Each path below is one point turned by a fixed rotation once a step. After each direction that follows a path, write how fast that rotation turns it, in deg/step (0 if it stays still).
Each turn is a multiple of 5 degrees from 10 to 175, or 0.
Each row of a path follows its step; steps can be skipped.

step 0: [ 29 -27  22   7 -19  18   1  34  24 -15  11 -24 -36  10  -1 -13 -30  29
  30  27   9 -19 -11 -13  30  -3  -6  -7  43   8  13   0 -10   2   0 -34
  14  22  -2  -8 -16  32  -1 -17  10 -13  33  -3  14 -14 -26 -22   0  29
 -22  15   4]
step 3: [-13  14   9  11 -13  19 -18   9  20  -4   2  -3 -29  26  15 -32 -12  15
 -25  -2 -15 -36  10 -14  19  -4  17 -25  13  14 -30  -9  18 -49 -14 -13
  27   5   5  -5  16 -11  47 -13   6 -15 -27  -5  40 -22  23 -26 -16 -10
  -8   9  20]
step 5: [-10 -18   8  -7  10  17   8  -5 -30  14   6   2  14 -14  -1  28 -11  24
 -44   3 -11   8 -14 -29  23 -14  17  15 -33   5 -10  -9  -6  -2   2  -4
  -2  26 -18  45 -26 -15  39  17  34 -23  13  -9   1   3  44  -2  27 -13
 -28   5 -33]
step 7: [-17  -5  20 -12   2  -1  18   7  12 -17 -54 -20 -19  -3 -10 -22  16  11
  -6 -44 -23 -10   5 -35 -14   7   3 -40  -4   4 -31   8  13  -6  -6  -6
 -11 -18  12  41 -10  -5  21  34 -11  -2 -39  15 -20 -19  12 -20 -28 -18
 -20  -8   7]
step 8: [ 22 -12  12 -12 -18 -12   1  11 -12 -24  13 -22  -7   0   3   0  -8   6
 -35   9 -31  -7   4  -2  12  30 -35  18  14  21  26  14 -22  -1   4 -21
 -12   6   1  14   5  32  19 -21  22  -5  67  15  -5  15  -5  21  50 -16
 -20  21  -1]
step 13: [  8 -31   1  -2  22  10  26  31 -12  33 -29 -20  10   4 -21 -16  10 -24
  -2  15  -5  -8 -16 -15   2 -51  20  -3  -6 -34 -10   6  -5  17 -12 -23
  -9  10 -29  26 -12  -2  10  15  23 -55  -6 -22   9  18   4  -8  25  17
   1 -34   3]
step 18: [-14  17  17 -20   2   6   3 -58 -12  -5  21 -11  39  -4 -24 -34   3  -7
 -32  32 -27   6 -10 -23 -14 -21  14   9 -20  17   6 -21 -26 -14 -27   1
   3   6  27  19  19  11  -2   0  12  35 -39  -8   6 -15 -26   8 -16  11
 -17  17   4]
step 21: [ 27 -23  40 -17 -13  29  20  -2 -15  24  24 -14  31 -19  13 -27  10 -22
  -8  56 -24   4  -6  -3  -8  -8   8  -6  24   8 -20 -19 -20  26  16 -21
 -27  -7  -8   6   1   4 -17   1  -4 -14 -22  10 -11  43  -4  10   3 -15
  -5 -34 -26]
step 27: [ 28 -10  -3  32  -3  -6   2   0 -22 -26  -4 -17 -20 -16 -22 -19 -39   5
  20   0 -31 -14  -6 -12 -15  42 -25   0 -20  55   1 -19  -6   2   5 -23
 -14 -18   8 -14 -19   5 -34  19   0  -7  34  -9  -1  -1  11 -10  13  22
 -25 -20 -35]
Directions:
[  3  -1  -5   5  -1   8   6   5  11  -4  -2  -1 -10   7  -7 -10  -1   7
   4 -12   1  -6  -7   2  -6   0   7  -2  -4  -5   2   4  -1   4  -1  -7
  -1  11  -3  -4   6  -4  -3  -1  -4  -9  -5  -7   0   2  -3  -4   0   0
   8   5   2] => 110
[ -1   3   3   6  -3  -4  -3   0   7  -5  -8  -1  -2  -1  11   0  -4  10
   2   4   3 -13   1  -9  -4   8  -3   5  -3  -8   1   7   2  -1   0  -6
   0  -7   1   4  10  -5  -6  -5   7   2   4  13   0   0   3  -3   0   3
  -5  -7   7] => 90
[ -2  -1   2  -5  -8  -6   2  -1  -2 -11   9 -11  -6   1  -6  -4  -6   5
  -1   6   7   4   1   0   1   1  -4   2   3   1   9   2  -9   7  -8   7
   8  -3   0  -4  -3   4  -9  -3  -1   5   1  -3  -6   2   2   6   3   2
   7   3  11] => 175
[  0   3  -2   4  -3  -4   0   0   0  -5   4   9   4  -2  -6  -2   3   7
   9  -2   3   2  -4  -1   6 -10  -8  -3  -2  -2   3  -4  -5  -2  -4   2
  -2 -11  -3  -4   8  -3  11   9   0  -7  -3   4   9   6  15  -3   6   5
   4   0  -3] => 35
[ 1  0  3 -5 -5 11 -2 -1 -1 -6  9  2 -7  2  5  7  3  0 -6 -1 -2 -7  5  2
 -5  8  0 -5  0 10  6 -6 -6  4 -2 -1 -8 -2 -5 11 -7 -7  6 -8 -4 -4 -6  8
 -6 -3 10 -6 -1 -1  3  1 -4] => 20
[  0  -5  -6  -5   3   8   5  -2   6   2  -4   2  -7   0   7   4 -10   3
  -6   1  -2   2   4  -3 -13  -6  -4   1   7   2   3  -4   6  -7  -5   7
  12   4   0  -9   3   6   7  -1   1  -2   9   7  -1   5   2  -4   2   6
   6   1  -6] => 130
[ -7   6   2   5   5  -5  -1  10  -7  -6  -3  -7   4   6   8   2   1   4
  -5  -1   8  10  -1 -11 -13   0   7   6   2  -4  -2  -5  -5  -9  -1  -1
  -2   4  -3   2   0   0   6   3  -5   4  -8  -9   2  -4   6  -5   1   1
  -2   5   2] => 170
[  2  -9  -1   5   0   1  -3  -5   1   3   2   0   3   5   8  11  -6  -2
   6  -1   0   2   4 -11  -2   3  -1   1 -11  -3   4  -3  -2   7  -1   8
  -3  -3   2   6  -4   0  -2   1  -2 -11   7 -12   9  10  -4  -1   5 -11
   4  -2   2] => 95
